(in the rows, 128 means zero)
One turn sends every row of this set to another row. A few are shown first. Where does it send the rows asked after them?
J702: [104 174 124 161 121 130 125 155 103 129 158 128 153 112 146  97 108 131
 121 180 138 159]
J541: [119 151 130 153 127 148 138 128 163 148 161 140 131 125 111 109 140 159
 138 154 139 111]
J145: [ 99 159 125 155 114 124 114 146 111 121 166 133 146 103 151  95 105 130
 132 180 116 159]
J280: [106 170 128 156 115 128 124 147 111 127 162 127 143 122 163 101 107 135
 131 176 141 160]
J77: [117 157 134 156 141 107 125 118 153 156 146 133 137 123  87 131 125 158
 138 152 132 127]
J673: [111 146 132 163 144 111 124 115 152 157 152 130 133 118  89 134 126 162
 130 153 140 138]
J31: [ 89 162 147 164 142 121  98 142 110 113 170 147 147 104 126 110 111 130
 141 174 110 161]
J798: [119 169 151 164 164 141 101 168 127 118 167 141 154 120 137 114 118 138
 142 180 106 142]
J729: [142 144 155 162 124 123 135 107 135 135 138 145 152 115  93 130 113 144
 108 155 131 124]
J279: [104 151 160 133 142 130 119 154 132 113 152 127 158  96 140 111 104 117
 122 177 104 151]
J187: [142 129 143 146 101 126 139 124 138 133 156 130 140 123 128 143 123 160
 125 146 133 139]
J918: [121 164 127 161 125 145 139 131 157 151 157 132 136 128 109 113 130 160
 146 145 136 106]
J335: [101 169 140 175 143 121 107 145  96 117 163 148 159 121 126 115 117 135
 134 178 121 162]
J120: [112 176 146 165 168 144 101 153 133 125 166 132 143 122 145 115 113 144
 144 179 106 141]
J648: [125 154 132 160 148 104 121 122 150 153 147 131 142 123  86 138 120 156
 134 150 139 128]
J352: [134 147 118 160 122 145 131 120 141 151 155 125 136 120 135 143 132 168
 118 166 112 110]
J565: [123 162 163 131 152 133 121 168 133 111 148 131 155 106 137 116 114 125
 118 180 113 147]
J332: [130 143 162 161 121 122 135 108 140 140 139 147 145 112  93 137 114 148
 113 148 127 129]
J319: [102 161 142 154 153 145 101 161 132 114 172 131 149 103 143 109 113 134
 146 175  96 142]
J36: [145 158 118 158 124 140 129 130 140 153 150 128 139 118 134 141 126 162
 118 168 120 100]
J521: [142 130 146 154 100 121 136 124 134 143 149 134 146 123 132 152 122 150
 125 146 130 131]
J972: [121 160 172 134 149 141 123 149 131 112 143 131 154 113 147 117 107 123
 114 181 111 147]
J787: [ 89 171 131 136 136 125 125 145 133 119 154 122 149 104 130  83 108 123
 132 179 119 153]
J471: [ 96 167 147 168 146 116 103 131 101 118 160 143 147 124 129 123 110 137
 135 173 124 170]
J275: [143 156 123 158 113 139 127 127 144 156 153 130 133 120 136 136 122 166
 122 163 114 105]
J27: [148 135 139 152 106 121 134 129 130 132 153 135 147 124 130 154 125 156
 129 144 135 129]
J188: [125 160 128 161 127 139 135 132 153 147 160 142 136 125 108 111 134 154
 140 147 150 104]
J295: [106 182 138 134 141 125 137 155 130 118 145 118 151 109 122  88 107 132
 118 179 131 157]
J875: [134 131 161 165 127 128 137 106 145 138 145 146 149 117  95 132 116 150
 109 158 120 132]
J42: [ 99 181 146 136 144 128 138 141 138 118 145 124 144 119 125  79 106 129
 126 174 136 155]

J918 turns into J275
J541 turns into J352
And these:
J565 turns into J335
J279 turns into J31
J120 turns into J280
J729 turns into J648

One turn sends every row of this set to another row. A few are shown first. Where does it send the rows asked after them?
J543: [130 134 153 148 121 113 109 140 145 125 133 128 119 141 152 118 100 146
 112 126 125 123 111 140 130 145 107 138 130 104 102 107 129 148 114 139
 136 124 149 119 103 108 134 145 121]
J503: [130 131 154 148 125 108 112 140 143 116 138 120 117 139 144 118  98 143
 109 123 128 123 114 147 125 142 107 136 132 103 105 103 132 151 115 137
 135 125 149 118 104 111 132 143 118]
J976: [131 122 134 149 113 129 112 135 132  98 113 129 122 131 123  92 115 144
 129 114 130 133 116 143 119 150 105 124 143 116  92 111 106 133 148 149
 122 130 137 114 124 133 130 139 120]
J141: [123 114 106 107 113  99 130 141 161 112 139 128 130 118 137 118 118 121
 168 118 116 112 138 133 113 136 123 133 119 122 147 115 127 134 128 108
 136 131 128  99 139 150 131 140 127]
J346: [143 133  91 107 140 120 145 145 138 126 137 133 128 148 151 132 120 126
 150 108 137 107 126 123 123 135 144 126 112 127 143 115 148 122 133 105
 121 149 148 120 127 158 141 131 146]
J370: [118 118 145 159 102 118 114 134 140 106 114 144 122 127 131  91 113 146
 117 121 112 133 125 139 135 142 111 122 126 129  93 127 103 136 134 140
 132 123 135 108 131 127 129 137 115]
J186: [148 103 141 145 130 136 123 127 125 122 119 139 102 122 137 138 150 116
 116 121 148 134 134 110 148 133 134 103 121 132 119 117 160 136 111 114
 124 120 110 137 113 110  95 130 135]
J237: [129 124 133 158 125 132 103 142 139 104 120 140 135 128 137 106  97 141
 121 119 123 131 110 139 135 148 121 114 135 119 108 124 124 131 137 151
 153 124 131 107 143 134 139 134 127]
J920: [ 93 139 122 100 109 120 153 117 117 149 121 127 125 128 106 147 159 106
 136 146 111 137 129 143 123 131 127 137 134 146 163 130 140 145 119 128
 110 128 140 118 123 127 123 116 129]
J54: [137 118 155 117 136 139 126 123 119 134 108 140 111 140 139 126 141 120
 110 121 153 117 135 114 121 128 134 112 107 139  96 117 140 132 109 112
 134 129 110 140 101 116  94 107 137]
J742: [130 128 139 139 126 134 103 143 134 107 112 135 122 135 131  98 103 147
 128 121 131 131 103 137 116 153 114 114 137 114  93 122 116 126 148 148
 145 122 138 104 129 133 131 133 127]
J60: [129 131 144 144 123 132 107 147 132 108 113 135 120 136 128  95 105 147
 122 116 129 131 104 137 121 150 118 112 130 121  85 124 113 125 150 149
 136 126 140 108 125 131 131 134 124]
J328: [124 118 101 112 118  92 141 126 152 125 146 138 112 128 136 126 130 126
 152 116 122 115 151 126 129 139 134 130 106 133 154 107 136 139 122  93
 120 138 142 109 131 144 131 144 131]
J257: [132 116 103 105 124 112 142 153 154 110 133 124 138 132 148 118 113 122
 161 122 122 107 129 135 107 124 127 131 119 122 138 127 136 126 131 109
 139 131 132 101 139 160 134 127 135]
J633: [100 142 128 101 116 131 138 113 107 150 117 122 104 124 116 149 170 113
 124 148 124 145 129 127 124 141 123 133 136 136 161 126 134 121 110 133
 103 119 128 129 114 125 112 115 127]
J779: [104 151 117  97 130 136 145 130 112 153 119 128 135 135 117 159 146 108
 135 143 122 134 109 139 125 134 138 128 134 143 164 137 156 132 126 138
 124 130 139 120 128 132 131 109 141]
J171: [121 126 107  99 106 104 121 133 160 125 133 135 132 123 138 117 125 129
 177 114 122 110 136 129 114 148 117 143 118 124 136 104 110 130 130 115
 125 140 129 111 129 142 135 144 129]
J678: [ 94 142 130 104 122 127 142 111 108 148 121 122 116 127 116 151 159 107
 114 145 121 141 136 133 124 133 130 133 130 140 166 128 135 124 100 132
 117 123 122 128 122 131 114 103 124]
J286: [106 150 127  98 136 144 134 126 102 153 116 122 115 133 123 157 155 112
 119 146 131 141 115 124 122 139 136 124 134 133 160 136 148 113 114 140
 121 120 127 128 120 133 117 103 135]
J162: [135 120 151 123 139 130 118 111 116 126 122 129 116 130 125 132 137 111
 111 105 158 118 143 124 128 137 136 113 110 138 110  96 141 140 108 120
 132 139 100 144 107 113  98 117 133]
J654: [138 136  96  97 123 117 134 142 144 141 128 143 112 146 153 129 135 138
 164 120 132 113 123 112 124 149 135 131 113 127 133 113 135 118 138 104
 111 142 154 118 115 145 136 144 146]
J981: [121 112 137 158  99 121 116 130 140 102 112 142 125 129 134  89 116 145
 123 125 112 133 128 139 128 142 104 127 136 123  94 124 103 137 131 140
 131 122 136 109 131 131 129 135 117]
J759: [129 126 139 161 126 130 107 147 135 104 118 138 131 131 134 104  99 141
 117 113 124 132 107 139 137 146 126 108 129 123 101 129 124 130 142 150
 146 124 134 106 140 132 136 135 124]
J545: [106 154 118  89 126 137 140 130 111 156 115 126 123 135 110 155 155 112
 145 142 125 138 104 136 119 144 132 130 140 138 157 130 149 130 136 139
 113 129 145 120 118 126 126 117 139]
J52: [133 131  99  98 110 122 124 146 156 129 123 140 135 133 154 118 129 133
 179 118 124 109 122 121 115 146 118 141 124 123 129 115 117 118 139 120
 119 139 136 116 124 146 140 142 137]
J216: [ 95 142 120 103 121 125 153 122 117 150 121 130 135 131 114 153 148 105
 128 145 111 134 123 145 126 127 135 133 131 147 167 139 149 140 117 132
 125 128 137 118 131 132 127 106 134]
J106: [113 143 141 110 140 146 133 115 105 159 114 147 106 143 125 159 158 120
 117 143 136 129 121 113 131 130 127 112 132 139 138 142 147 113 116 134
 129 126 120 135 121 125 103 110 141]
J26: [128 121 103 104 134 102 149 138 147 127 138 137 120 141 148 125 117 126
 142 121 124 107 140 127 118 128 141 124 101 132 146 123 145 131 121  91
 136 137 145 105 132 157 131 125 138]
J300: [149 117 137 144 132 141 121 118 116 124 119 136 120 129 137 137 150 114
 116 103 156 125 138 116 147 137 133 115 123 138 116 101 147 135 110 126
 115 138 105 153 110 111 107 126 138]
J578: [116 121 139 155 114 122 113 130 138 105 118 143 142 132 138  95  98 139
 113 118 116 127 129 146 127 140 115 125 128 127 102 122 106 137 126 146
 150 129 127 110 141 136 137 125 120]
J641: [107 152 125  97 130 140 134 119 101 150 117 116 110 130 114 154 164 111
 126 140 135 143 118 126 120 145 129 130 139 133 158 122 138 114 117 142
 106 125 129 134 113 129 116 111 131]
J32: [ 98 146 120  91 113 126 145 121 113 154 115 124 119 131 103 148 162 111
 144 143 120 138 118 140 117 143 123 136 140 141 157 125 139 138 131 132
 103 130 144 122 115 124 121 120 133]
J5: [123 134 103  92 118  99 133 123 146 138 136 138 113 138 136 122 134 130
 161 111 131 110 142 122 117 152 129 138 107 133 137  96 119 131 129 101
 110 149 146 118 115 143 130 143 135]
J296: [134 130 151 151 124 116 123 144 139 117 130 123 123 148 154 115 100 144
 104 127 126 121 112 145 126 133 107 139 132 105  98 113 131 146 113 137
 131 126 152 122 103 116 134 136 121]
J284: [113 150 140 110 142 139 128 103  98 151 122 132 109 139 107 159 161 114
 123 125 148 128 127 124 127 140 123 117 135 138 138 114 138 119 122 142
 115 139 116 142 117 122 106 118 136]
J30: [102 145 124 111 132 135 140 121 106 146 122 122 119 127 122 158 153 106
 114 144 124 143 126 130 129 132 137 125 132 138 171 134 149 120 103 137
 123 121 122 128 130 133 119 104 130]
J828: [127 124 139 154 111 125 112 136 131 102 115 133 121 129 122  92 116 144
 123 109 125 132 115 142 129 149 111 120 135 125  89 113 105 132 146 148
 120 131 137 114 124 129 131 142 116]
J766: [135 124 151 155 123 110 120 145 143 113 134 119 116 141 148 117 101 143
 107 128 126 126 113 146 128 133 107 135 134 102 105 112 137 150 115 135
 132 121 153 117 105 116 130 142 120]
J587: [118 125 144 159 117 120 114 135 136 105 119 141 137 130 130  97  97 138
 109 112 117 126 122 145 132 140 122 117 121 130  99 124 109 137 129 146
 148 130 129 110 139 133 136 127 119]
J490: [134 133 146 155 122 118 115 142 141 122 131 127 126 145 158 119 102 145
 108 123 126 124 111 141 134 140 107 141 134 106 102 108 130 146 114 143
 129 129 151 127 105 112 138 142 121]
J904: [111 131 140 119 125 131 133 105 108 148 122 138  92 127 108 158 172 119
 126 140 134 139 133 118 136 134 116 113 138 135 146 130 143 123 117 129
 111 122 119 131 120 117  96 127 132]
J498: [142 126  95 107 123 127 139 155 147 116 127 129 144 139 156 120 119 126
 168 114 128 107 119 127 113 130 126 137 126 121 132 122 132 117 138 121
 124 139 136 114 132 158 142 132 141]
J325: [135 112 152 125 123 135 114 123 130 142 111 152 102 126 142 133 149 125
 119 128 144 128 133 102 141 140 133 110 110 137 106 120 144 133 108 110
 134 119 110 136 106 103  93 123 138]
J750: [117 133 133 134 139 140 145 108 102 139 126 136 116 136 118 162 159 109
 110 131 135 132 134 126 142 120 127 114 136 141 153 133 154 123 109 136
 119 131 114 139 132 130 108 113 137]
J196: [101 134 146 111 134 127 144 101 104 147 122 135 106 139 108 149 158 113
 110 138 134 126 142 129 120 121 121 117 126 143 139 131 138 127 107 126
 125 130 114 132 122 127  96 105 130]

J54 turns into J162
J60 turns into J587
And these:
J742 turns into J578
J346 turns into J328
J32 turns into J779
J286 turns into J678
J106 turns into J196
J171 turns into J498
J503 turns into J490

